In the rows, zero is written as 128.
The same turns and mirrors carry the whole set onto itself and the rows of a family onto each other. Which other rows belong to the same family as each row named below? List them in the order they appear above.
These 32 rows form 4 families of 8 rows each.
k_986: [100 158 152 132 147 135 141 135 117 134 154 103 117 166 154 145  96 124
 127 140 103 124 161 154 165 141  90 119 164 120 136 100  99 135 122 147
 128 123 149  97 130 135 128 138 125]
k_384: [122 148 137  86 145 124 133 117 103 147 139 120 144 143 130 142 113 137
 162 145  92 112 152 148 128 132 100 103 130 105 144  94 108 138 105 154
 127 121 158 100 106 136  97 144  97]
k_537: [117 145 135  90 148 120 147 121 109 146 133 116 139 155 136 148 125 142
 168 145  82 114 165 142 135 128  97 127 135 102 139 108 106 138 111 153
 142 128 152 118 112 151  95 128  98]
k_716: [137 142 133 109 134 121 132 112 119 147 142  98 107 139 106 153 136 110
 148 150  98  97 124 148 108 138 121 105 131  98 154 116  90 136  96 124
 111 108 144 115 136 121 110 113 128]
k_887: [119 140 127 141 140 135 145 130 101 142 129 144 109 144 152 153  98 135
 152 123 123 124 158 156 143 146 119 148 133 139 128 118 108 128  96 147
 138 151 137 116 137 121 108 129 145]
k_811: [128 142 148 107 134 152 130  92 103 146 122 119 118 145 155 152 147 129
 145 123 119 114 139 124 120 100 102 106 113 107 132 121 114 142  98 115
 127 131 147  94 125 145 138 108 128]
k_209: [109 155 141 124 128 134 142 125 113 134 164  93 121 158 155 138  95 129
 134 120 108 115 148 149 158 142  86 122 158 103 143 100  97 133 119 158
 116 132 161  89 139 136 139 142 109]
k_615: [133 168 130 141 125 143 128 127 116 144 153 128 109 125 158 146 107 115
 153 127 113  94 143 136 159 134  97 118 125  99 118 122  85 134  99 136
 125 126 152 117 117 109 142 107 137]
k_709: [117 135 141  89 149 132 137 114 110 150 134 110 145 156 136 144 127 140
 157 147  85 119 147 141 122 132  91 123 137 112 155 104 115 132 100 159
 125 119 153  94 114 156 101 140 103]
k_574: [100 164 139 128 127 134 138 130 103 137 160  90 112 155 150 143 101 121
 136 129 109 125 139 153 162 146  94 125 157 105 123  91  98 134 114 152
 132 132 155 104 124 128 122 146 108]
k_79: [134 165 131 139 123 151 148 137 122 141 148 130 104 133 157 143 113 115
 140 133 127 100 141 138 158 131 107 121 130 102 113 119  96 133  96 122
 137 114 151 116 109 119 134 111 137]
k_699: [128 139 133 134 133 139 154 137 113 147 131 143 117 132 147 147  97 133
 158 117 112 118 159 153 133 146 113 155 132 129 142 132 102 116 118 147
 140 144 122 115 140 116 114 133 137]
k_768: [100 128 150 108 150 134 156 105 111 150 126 115 117 183 121 149 121 136
 138 140  98 114 147 162 103 124 100 132 122 132 137 126 107 114 117 128
 136 142 137 112 146 127 129 118 133]
k_919: [118 142 159  96 142 123 128 115 117 154 130 108 139 151 131 147 125 141
 164 144  84 125 157 141 130 138  97 117 125 111 157 102  97 141 102 154
 126 121 156 102 113 144 111 132  87]
k_483: [125 139 136 104 143 117 132 104 122 151 136 107 122 138 117 166 132 130
 138 147  92  91 133 143 109 141 128  99 129 100 154 133 103 122  87 119
 111 121 131 112 137 132 108 114 129]
k_331: [137 142 126 118 134 128 137 115  97 138 154 113 112 117 162 157 122 125
 132 113 116 122 135 136 143 151 115 124 149 103 164 116 102 135 113 129
 100 148 124 107 162 141 125 129 139]
k_571: [131 148 131 124 127 137 129 118 109 143 142 101 107 120 168 155 131 109
 129 113 120 131 124 144 151 140 123 122 139 110 150 109  98 135 100 115
  98 143 130  92 149 139 114 121 125]
k_422: [131 148 150 102 147 160 136 104 114 146 123 111 131 156 147 140 143 123
 151 130 101 108 149 123 122 104  99 115 120 115 148 114 107 139 105 112
 133 119 135 109 114 135 146  94 121]
k_404: [124 149 116 126 146 141 156 128 106 146 139 138 119 143 149 154  99 141
 152 114  99 123 152 164 139 151 110 162 125 123 135 120  96 122  97 149
 134 154 129 123 132 124 106 140 119]
k_63: [132 158 130 140 120 151 141 125 115 139 139 132 107 132 141 151 109 117
 139 136 127 100 129 141 146 133  87 110 129 103 130 123  83 134  90 138
 126 106 137 126 125 109 141 109 147]
k_705: [127 146 128 103 154 120 132 108 108 146 148 107 108 140 114 162 136 129
 135 153 108  91 126 153 110 143 119  96 129 102 149 128 104 116 106 126
 103 114 146 100 135 129 101 130 134]
k_876: [109 140 156 118 154 147 154 117 115 147 115 119 125 187 112 139 115 137
 138 138  98 110 148 162 101 129 117 126 121 117 132 121 120 122 117 126
 135 132 140 108 145 127 124 128 118]
k_136: [131 148 122 139 138 156 149 129 102 146 133 132 118 138 156 147 104 133
 159 119 116 127 155 169 143 143 114 159 138 135 130 125 104 123 114 153
 140 146 143 110 141 120 113 127 130]
k_892: [137 158 112 126 138 136 128 108  91 127 151 107 104 129 152 165 123 111
 128 114 115 120 131 145 148 152 116 126 154 107 151 106 101 141  98 125
 108 140 127  96 150 131 111 133 143]
k_210: [111 156 141 126 132 138 142 139 110 132 163 110 108 158 146 148  85 127
 142 130 116 123 147 151 153 152  87 124 160  98 132  87  90 132 127 147
 123 133 163  99 136 140 121 145 122]
k_59: [138 163 142 143 126 142 145 131 127 142 142 122 113 135 152 144 102 111
 144 122 120  92 131 137 151 124  95 127 128 106 131 130  87 121 109 137
 130 106 152 110 113 111 148 111 130]
k_254: [133 160 147 103 149 155 130  99 103 160 122 118 138 144 150 138 128 125
 152 127 108 109 142 122 125  96 108 113 120 106 127 102 126 139 101 112
 125 125 144 111 118 130 134 106 118]
k_860: [119 158 149 103 142 142 134  97 107 151 126 116 125 153 148 137 143 120
 141 127  99 103 138 123 125  94 100 104 108 113 142 112 117 141 104 115
 121 115 136 106 115 131 144 120 118]
k_6: [135 141 137  99 142 117 141 102 122 145 145 114 113 142 113 167 139 121
 136 148  91 103 134 153 109 146 110 108 120  96 157 132  92 128  98 114
 105 120 145  97 141 138 113 126 121]
k_724: [ 99 146 141 116 158 147 144 112 109 158 129 108 117 183 122 147 119 142
 143 139 112 110 156 157 103 118 116 131 132 128 124 124 127 109 114 123
 127 139 139 101 150 125 120 124 133]
k_230: [126 155 120 124 132 130 139 110  99 135 159 104  96 116 160 169 116 114
 132 111 126 121 137 146 146 135 125 119 150 118 155 112  95 130 117 117
 111 138 129 107 151 130 121 129 140]
k_472: [106 141 155 120 164 142 144 103 110 145 139 110 112 186 121 150 112 136
 135 134  89 113 161 164 100 132 114 133 130 132 136 117 112 129 114 129
 134 136 151  94 139 122 130 143 129]

Which other rows belong to the same family as k_574? k_887, k_79, k_768, k_919, k_422, k_892, k_6
Which other rows belong to the same family as k_209? k_384, k_699, k_331, k_705, k_59, k_254, k_724
Which other rows belong to the same family as k_210? k_615, k_709, k_483, k_876, k_136, k_860, k_230

The same turns and mirrors carry the whole set onto itself and the rows of a family onto each other. Which other rows belong to the same family as each row named below? List them in the order they appear above.
These 16 rows form 4 families of 4 rows each.
k_74: [127 115  91 111 125 145 160 147 126 138 132 130 152 134 133 107 116  98
 137 118 155 142 118 133]
k_544: [123 129 130 121 125 151 148 141 109 126 142 145 142 103 159 124 114 138
 104 113 114 130 140 122]
k_442: [ 98 132 130 122 145 128 121 103 108 127 130 146 147 112 113 109 120 130
 102 114 150 144 135 137]
k_786: [125 129 105 146 120 153 145 131 106 114 150 148 156 107 148 125 127 127
 115 118 119 125 144 132]
k_339: [125 104 125 133 128 125 138 116 135 126 143 102 135 122 103 144 124 120
 133 129 121 118 110 131]
k_723: [128 118 100  98 131 140 166 138 127 135 127 119 153 146 139 116 109 112
 123 104 152 133 105 144]
k_584: [117 121 131 129 145 127 111 136 108 131 127 135 129 111 107 115 124 132
 103 138 150 154 124 134]
k_655: [111 110 128 120 120 127 141  99 143 141 133  99 142 131 120 128 123 118
 128 127 117 119 107 118]
k_959: [111 119 116 120 127 118 138  90 130 132 128 102 154 124 125 145 127 118
 113 121 128 118 103 134]
k_667: [122 120 113 124 126 156 155 132 103 115 138 139 150 112 155 112 119 125
 103 111 117 116 147 143]
k_910: [124 119 108 133 116 120 144 109 133 123 133  96 151 130 121 149 140 118
 123 133 130 125 116 124]
k_65: [105 138 122 123 140 119 120 120 115 133 131 141 147 103 116 126 129 120
 111 123 160 161 130 124]
k_370: [136 118 126 133 129 150 146 151 109 114 153 142 138 101 136 138 115 136
 115 113 113 125 137 137]
k_506: [130 120 102 114 125 153 151 139 132 145 140 128 150 145 147 106 102 124
 128 104 140 138  99 136]
k_314: [105 135 141 126 138 125 118 114 117 135 127 124 131 126 116 111 126 140
 100 124 146 154 134 123]
k_502: [139 105 101 117 131 146 139 155 124 142 139 129 144 134 131 115 105 113
 131 121 146 138  91 144]

Which other rows belong to the same family as k_655? k_544, k_506, k_314
Which other rows belong to the same family as k_786? k_74, k_910, k_65
Which other rows belong to the same family as k_442? k_723, k_959, k_667

The same turns and mirrors carry the whole set onto itself and the rows of a family onto each other. Which other rows belong to the same family as each row named below? List them in the order they appear above.
These 32 rows form 4 families of 8 rows each.
k_262: [103 123 139 127 111 141 138 150 142 144 103 117 144  91 123 125 137 135
 140 134 124 111 106 148 126 127 114 137 131 137 131]
k_693: [134 121 124 121 142 134 119 150 132 136 105 118 133 120  95 150 101 151
 113 144 112 119 140 132 115 119 110 138 117 133 129]
k_199: [126 138 131 141 119 135 119 129 121 133 102 123 139 111 120 131 135 135
 160 144 123 132 129 138 102 105 114 126 153 112 122]
k_987: [116 118 123 155 137 140 131 146 106 137 138 125 124 141 125 140 105 114
 142 136 127 122 122 129 146 140 144 137 154 153 126]
k_662: [120 119 118 145 149 118 130 152 125 122 138 138 142 129 138 131 119 121
 136 132 131 124 132 119 142 122 163 136 151 140 125]
k_360: [117 142 131 130 122 118 140 123 115 125 103 134 126 101 125 137 126 148
 135 130 115 145 120 149 123 108 120 126 148 110 127]
k_374: [113 108 124 118 122 130 131 111 140 146 121 132 114  89 112 124 121 154
 106 142 112 140 128 142 113 123 121 146 136 119 130]
k_94: [138 144 116 126 140 121 124 126 130 133 106 106 116 100 113 147 117 164
 112 148 117 118 125 138 119 109 122 134 119 124 134]
k_763: [150 130 105 122 134 120 124 147 123 134 126 117 147 129 122 155  99 145
 127 149 124 121 142 130 105 122 132 135 109 131 134]
k_675: [111 116 141 124 139 142 100 103 151 133 140 119 126 116 133 117  95 119
 121 137 130 116 119 111 108 104 118 121 128 139 135]
k_346: [133 126 119 159 137 123 144 105 125 134 131 133 141 129 148 127 131 124
 118 161 133 106 102 126 145 129 135 118 133 140 129]
k_612: [132 107 123 151 141 118 130 102 117 147 129 113 131 125 135 136 126 150
 124 134 166  99 120 134 122 135 127 124 122 139 131]
k_833: [130 138 123 140 123 156 125 109 155 142 137 133 127 131 150 114 114 109
 115 154 135 125 117 118 134 107 130 133 146 144 143]
k_962: [128 124 120 148 138 132 138 129 123 129 142 153 125 134 128 134 103 116
 104 135 125 125 125 121 152 129 148 139 153 147 134]
k_746: [123  91 127 129 120 123 115 126 127 122 113 126 108  93 119 140 118 148
 129 149 114 138 138 145 104 138 128 157 130 135 132]
k_192: [136  99 130 154 134 137 135  95 133 140 126 117 143 136 128 131 130 130
 125 166 147 100 121 120 129 137 116 127 135 147 127]
k_834: [117 127 105 109 113 143 124 119 134 122 137 126 149 132 136 134 121 112
 145 161 127 126 140 116 140 144 122 126 125 144 154]
k_154: [131 118 138 138 120 143 116 118 151 126 133 144 139 124 150 108 100 104
 115 138 137 122 138 121 123 104 123 154 125 139 132]
k_302: [112  97 131 111 133 132 133 133 136 112 135 147 121  96 123 127 122 132
 118 147 121 124 143 124 104 144 135 156 130 138 133]
k_533: [144 117 128 160 144 129 136 113 116 132 130 117 151 128 130 127 119 122
 129 164 142  96 121 133 130 143 133 137 112 125 141]
k_228: [120 132 142 152 122 108 126 114 117 119 117 107 136 107 124 131 132 154
 154 132 128 138 132 132 115 114 127 123 140 108 131]
k_719: [ 96 138 134 123 106 143 126 134 142 153 128 111 138  96 106 117 122 135
 129 120 124 105 130 127 131 125 110 138 126 134 132]
k_889: [112 128 115 126 103 134 116 103 108 124 134 114 144 113 120 161 107 119
 148 133 133 120 126 112 133 135 121 121 131 142 155]
k_601: [ 93  90 126 122 132 121 124 112 130 133 114 139 117  99 123 131 108 144
 125 120 126 134 127 142 116 133 135 149 125 126 119]
k_868: [ 98 125 141 141 143 129 134 148 109 128 147 131 117 129 126 127 105 133
 133 108 136 132 129 123 135 127 132 126 148 144 132]
k_242: [127 142 116 115 145 137 109 124 130 132 105 104 119 123 107 150  99 147
 133 138 132 113 140 138 117 127 121 126 113 119 141]
k_430: [117 138 134 112 114 153 146 142 141 141 125 110 160  96 128 129 115 114
 140 144 130  96 116 134 116 123 124 144 127 133 131]
k_181: [129 134 108 136 118 140 132 107 119 119 135 126 128 135 139 146 106 116
 122 166 120 134 120 113 147 137 130 134 122 149 158]
k_12: [115 120 125 132 110 140 118 119 126 108 120 142 138 136 128 153 112 108
 141 143 126 134 126 111 145 134 116 123 136 155 154]
k_325: [134 115 138 157 133 134  99 124 158 136 132 124 125 131 145 117 107 117
 121 146 132 117 116 119 123 104 128 128 132 155 133]
k_998: [130 134 133 148 120 118 131 135 117 124 121 151 142 114 142 119 140 130
 151 138 136 130 128 136  96 116 123 128 132 112 128]
k_700: [103 149 116 119 114 150 136 135 125 153 109 114 122  88 107 135 124 135
 129 137 115 122 110 141 128 124 120 141 131 122 142]

Which other rows belong to the same family as k_533? k_662, k_834, k_154, k_228, k_719, k_601, k_242
Which other rows belong to the same family as k_325? k_262, k_693, k_199, k_987, k_746, k_192, k_12
Which other rows belong to the same family as k_962? k_360, k_374, k_94, k_346, k_833, k_181, k_700

The same turns and mirrors carry the whole set onto itself and the rows of a family onto each other. Which other rows belong to the same family as each row named below? List them in the order they appear above.
These 18 rows form 6 families of 3 rows each.
k_66: [117 144 127 130 108 128 124  89]
k_734: [119 135  95 158 121 140 145 120]
k_98: [108 149 125 137 118 142 126  97]
k_435: [129 127 112 104 116 124 120 101]
k_334: [140 117  95 111 122 114 147 106]
k_298: [141 114  93 112 124 119 134 111]
k_836: [120 137  96 156 122 133 160 116]
k_439: [127 122  86 136 128 138 144 130]
k_29: [149 127 108 113 127 113 126  99]
k_878: [138 130  91 155 135 129 147 124]
k_665: [117 146 127 130 109 123 138  85]
k_406: [141 128  98 146 129 124 161 123]
k_167: [126 150 132 150 116 126 145  98]
k_57: [130 120 104 102 127 125 126 105]
k_540: [148 128 119 112 121 110 141  98]
k_742: [119 128  90 144 132 142 143 127]
k_369: [125 152 127 151 119 129 129  94]
k_11: [108 149 118 148 113 142 130 107]

Which other rows belong to the same family as k_836? k_334, k_665
Which other rows belong to the same family as k_66? k_734, k_298
Which other rows belong to the same family as k_878? k_29, k_369

The same turns and mirrors carry the whole set onto itself and the rows of a family onto each other. Which other rows belong to the same family as each row named below? List them in the order they appear above.
These 18 rows form 3 families of 6 rows each.
k_907: [ 98 129 150 125 161 138 132 153 142 131 115 131 118 122 126]
k_978: [100 107 138 137 154 116 144 151 147 134 145 128 109 135 120]
k_291: [151 129 114 142 126 100 133 139 123 121 111 130 115 142 111]
k_682: [142 109 121 139 129 101 150 147 125 121 110 133 121 137  97]
k_490: [ 98 118 148 119 154 130 136 155 153 132 135 134 112 127 128]
k_530: [127 106 128 127 144 134 127 170 175 131 122 124 115 127 135]
k_67: [151 146 116 155 129 141 121 148 136 132 115 115 116 128 119]
k_541: [152 105 124 139 139 117 150 143 125 114 141 143 107 142 115]
k_201: [145 138 112 152 112 118 131 151 154 140 116 111 116 131 113]
k_51: [152 133 114 151 123 132 127 148 151 135 138 118 107 134 128]
k_149: [102 123 145 143 171 139 133 145 124 127 127 128 116 131 120]
k_164: [131 117 132 131 157 151 117 166 157 126 109 124 122 124 136]
k_357: [ 93 120 140 139 154 110 140 151 136 136 110 119 123 125 105]
k_281: [124 117 128 127 143 131 126 171 164 133  97 116 128 122 123]
k_882: [ 94 121 148 119 149 118 140 156 153 139 115 126 121 121 117]
k_353: [150 122 126 144 148 126 141 141 107 111 109 138 119 133 107]
k_20: [157 131 116 145 135 117 127 136 116 114 117 137 110 144 122]
k_318: [155 121 114 141 128 104 134 139 130 119 128 137 107 148 122]

Which other rows belong to the same family as k_357? k_978, k_682, k_541, k_149, k_353
Which other rows belong to the same family as k_907? k_291, k_490, k_882, k_20, k_318

The same turns and mirrors carry the whole set onto itself and the rows of a family onto each other. Which other rows belong to the same family as each row named below? List them in the order they appear above.
These 36 rows form 6 families of 6 rows each.
k_580: [136 137 114 127 109 130 100 115 149 142 143 117 115]
k_519: [121 137 155 135 133 122 119 128 168 107 136 166 123]
k_122: [146 115 120 120 136 117 122 104 156 136 127 141 105]
k_575: [138 135 109 135 126 130  85 111 138 107 145 121 115]
k_765: [141 128 141 156 130 135 112 126 143 111 151 166 139]
k_793: [124 139 105 127 109 141 102 114 132 125 147 131 111]
k_595: [142 123 135 150 118 133 115 131 143 112 130 162 153]
k_792: [138 131  98 124 124 136  89 122 144 132 140 139 118]
k_78: [160 126 121 130 133 128 102 115 159 132 144 134  98]
k_328: [133 135 107 130 130 129 103 132 129 122 160 130 111]
k_88: [147 126 141 155 116 127 126 130 156 126 127 152 149]
k_736: [111 147 142 144 109 129 114 135 156 120 132 144 141]
k_930: [111 139 149 134 122 127 127 136 149 118 134 141 149]
k_849: [127 127 140 130 130 109 124 144 149 116 153 167 111]
k_208: [125 127 144 139 117 117 131 136 156 110 140 172 122]
k_87: [150 117 130 139 128 118 104 132 135 101 132 160 147]
k_45: [155 122 118 122 127 132 108 109 150 132 121 136  99]
k_365: [123 121 136 144 129 123 115 135 155 111 128 179 115]
k_300: [138 122 116 122 129  96 116 110 138  99 132 127 111]
k_945: [157 120 121 138 118 131 114  94 138 134 127 136 106]
k_995: [118 136 154 122 139 128 119 134 135 122 130 137 144]
k_552: [138 131 105 129 117 138  96 121 134 130 145 121 110]
k_717: [115 125 110 126 127 115 113  96 127 114 138 124 112]
k_858: [121 132 146 155 108 118 134 120 146 108 133 165 121]
k_651: [153 133 126 114 147 134 110 118 145 131 120 140 107]
k_845: [119 130 149 142 117 130 130 136 146 129 129 132 147]
k_819: [138 119 138 155 113 134 114 126 137 106 121 166 142]
k_42: [126 134 118 128 106 114 104  97 144 114 135 136  93]
k_34: [135 118 117 126 114 109 127  95 139 116 132 125 104]
k_767: [153 127 117 117 121 134 106 110 158 140 120 135 109]
k_624: [118 129 142 139 108 117 125 144 164 114 137 163 116]
k_634: [104 127 143 133 127 113 124 138 160 121 131 137 139]
k_443: [132 127 133 128 136 119 117  96 139 114 136 118 100]
k_583: [132 115 132 155 127 132 115 132 132 120 133 149 154]
k_600: [129 123 116 124 115 111 115 102 141 111 137 120  99]
k_683: [125 132 149 141 126 114 116 128 153 110 144 131 154]

Which other rows belong to the same family as k_600? k_595, k_930, k_208, k_45, k_552
Which other rows belong to the same family as k_122? k_792, k_365, k_717, k_634, k_583
Which other rows belong to the same family as k_845? k_793, k_819, k_34, k_767, k_624
Which other rows belong to the same family as k_580? k_88, k_736, k_945, k_858, k_42
Which other rows belong to the same family as k_78? k_519, k_575, k_765, k_443, k_683

